In the rows, zero is written as 128.
Each row of D is roughly a mix of the hidden directions of one of a few groups.
D, 71 rows:
[[152 106 190 122 148 150 129  98 137 116 114 153 168 153]
 [138 109 175 133 156 175  97 112 129 178 118 138 115 141]
 [119 104 145 131 145  96 136 124 123  77 129 131 199 130]
 [134  98 172 159 127 145 148 129 106  76 117 151 160 151]
 [106 114  82 149 106  68 136 152 113  97 134  99 126 130]
 [143 113 199 106 158 105 158 124 136  99 113 125 141 107]
 [139 103 162 111 157 160  97  95 146 159 118 156 158 157]
 [104  94 101 144 127  58 123 145 117 105 130  94 144 130]
 [143 106 159 131 148 158 100  96 133 132 125 149 188 160]
 [149 171 157 116 120 182 162 129 129 135 127 151  90 104]
 [ 98 101 146 137 156  93 144 138 102  89 126 129 187 120]
 [139  99 175 125 154 141 121 101 130 114 118 152 188 154]
 [114 154  68  99 111  79 146 134 144 101 140 120 141 112]
 [162  98 187 120 126 142 153 109 130 100 104 154 133 161]
 [127 160 104 141 102 119 143 157 123 132 136  97  63  95]
 [138  91 184 134 146 132 142 114 114  98 111 150 174 154]
 [123 124 184 114 153 131 164 148 110 149 125 126  87  86]
 [147 104 175 124 150 157 112  95 136 130 119 155 176 160]
 [123 164  79 137  94 111 147 154 118 130 149 101  90  96]
 [167 103 190 128 129 154 137 102 134 108 109 150 145 161]
 [142  89 189 122 145 140 149 112 117 110 104 159 149 159]
 [107 122  91 146 147 122  67 128 124 169 143  99 158 126]
 [119 160  70 127 105 127 116 145 135 159 142 108  77 109]
 [129  90 190 126 160 142 130 114 124 110 105 156 161 151]
 [119 132 108 131 109  78 168 146 118  64 129 118 146 120]
 [105  81 147 126 165  82 112 127 127 101 106 121 169 144]
 [129 142  80 138 114 167  78 106 141 154 136 142 150 163]
 [119 101 190 154 150 130 150 154  90 129 115 117  97 110]
 [125 108 173 118 140  82 176 148 116  96 119 115 109 100]
 [130 105 169 120 167 154  88 110 138 184 114 131 119 139]
 [130 164  60  94 110 100 117 116 162 137 142 118 134 124]
 [164 109 179 130 134 170 115  95 136 133 115 152 151 165]
 [124 102 183 114 149  90 173 145 115 110 116 120 108 100]
 [132 114  87 135 110 123  93 102 148 109 125 140 173 181]
 [141 140  94 131 114 166  85  97 150 136 129 150 162 171]
 [117  89 185 116 171  90 140 139 118 137 121 110 129 100]
 [115 110 171 122 151  90 165 156 108 125 126 105 101  85]
 [125 169  72 128  98 131 128 145 129 155 154 111  89 100]
 [137 101 177 136 155 149 115 104 122 120 120 148 188 153]
 [128 149 100 152  86 110 170 154 106  77 143 118 122 113]
 [118 162  73 130  94 100 155 154 121 109 149 110 108  99]
 [112 103 168 114 156  91 162 129 121  83 116 139 168 121]
 [115 145  75 133 100  79 148 149 124  86 140 105 133 114]
 [141 103 164 116 158 156  90  94 148 155 111 147 153 161]
 [134  99 179 121 159 157 119 100 125 140 112 160 166 158]
 [113 159  71 136 107 121 119 152 125 153 144 102  82 103]
 [128 114  81 140 103  98 107 114 142  90 126 125 168 173]
 [135  92 179 153 136 144 136 121 112  85 112 150 164 158]
 [129  92 185 127 166 162 105 110 128 152 110 151 142 148]
 [155 105 203 136 138 142 152 115 119  98 109 141 142 144]
 [145  88 186 137 141 149 139 112 110 113 107 154 154 164]
 [125  96 149 114 169 132  76 103 150 165 110 131 149 153]
 [132 178  74 110  97 137 139 134 141 152 153 126  96 102]
 [146 166 153 117 112 167 177 138 124 122 125 148  81 105]
 [127 173  62  97  98 112 145 127 150 119 148 133 131 112]
 [108 155  73 129 108 104 133 157 125 139 141 103  81  98]
 [142 126 176 110 121 120 191 137 126  91 113 144  97 116]
 [149 100 180 122 146 164 121  98 129 139 110 161 151 165]
 [ 87 110 125 155 159 109 119 143  90 117 136 120 189 117]
 [115 133 100 128 110  77 165 146 121  67 132 119 148 118]
 [120 100 181 117 150  91 171 149 112 118 119 118 102  98]
 [115  94 171 122 153  75 159 150 112 116 121 106 115  99]
 [114 138  63 151 117 129  74 125 129 149 144 110 153 144]
 [128 145 110 141  94  99 179 151 109  70 136 120 128 113]
 [146 102 204 133 148 153 147 114 113 122 105 149 133 148]
 [131 163  58 115 103 101 110 126 151 145 145 101 118 120]
 [127  90 182 113 149  80 164 135 124  99 113 122 129 117]
 [116 162  63 121 101  95 140 148 131 123 148 105 109 100]
 [142 101 174 124 151 143 119  98 134 114 118 153 187 155]
 [136 152  65  99 110 113 101 103 167 130 138 128 156 145]
 [162 100 192 132 130 144 146 109 126  96 109 147 149 157]]
Here is one row from each group, named. Which group is each of the other rows in?
[153 139 179 104 125 168 169 117 137 119 114 167 102 129] | U
[133 107 173 150 156 158 105 108 111 129 125 138 188 148] | B
[138 156  87 136  80 119 164 136 125  73 145 134 143 127] | C

[ 93 155  79 127 127  87 130 155 128 122 147  98 122  85] | B
[134  99 188 123 142 110 171 128 116  82 107 143 142 134] | B
[118 109 172 121 149  85 166 154 110 117 124 105 106  88] | U
[128  82 187 110 155  86 154 127 128 105 111 128 138 126] | U
[124  94 170 118 172 154  92 107 138 163 111 148 144 147] | C
[130  85 190 135 163 146 113 112 123 126 105 147 154 154] | C
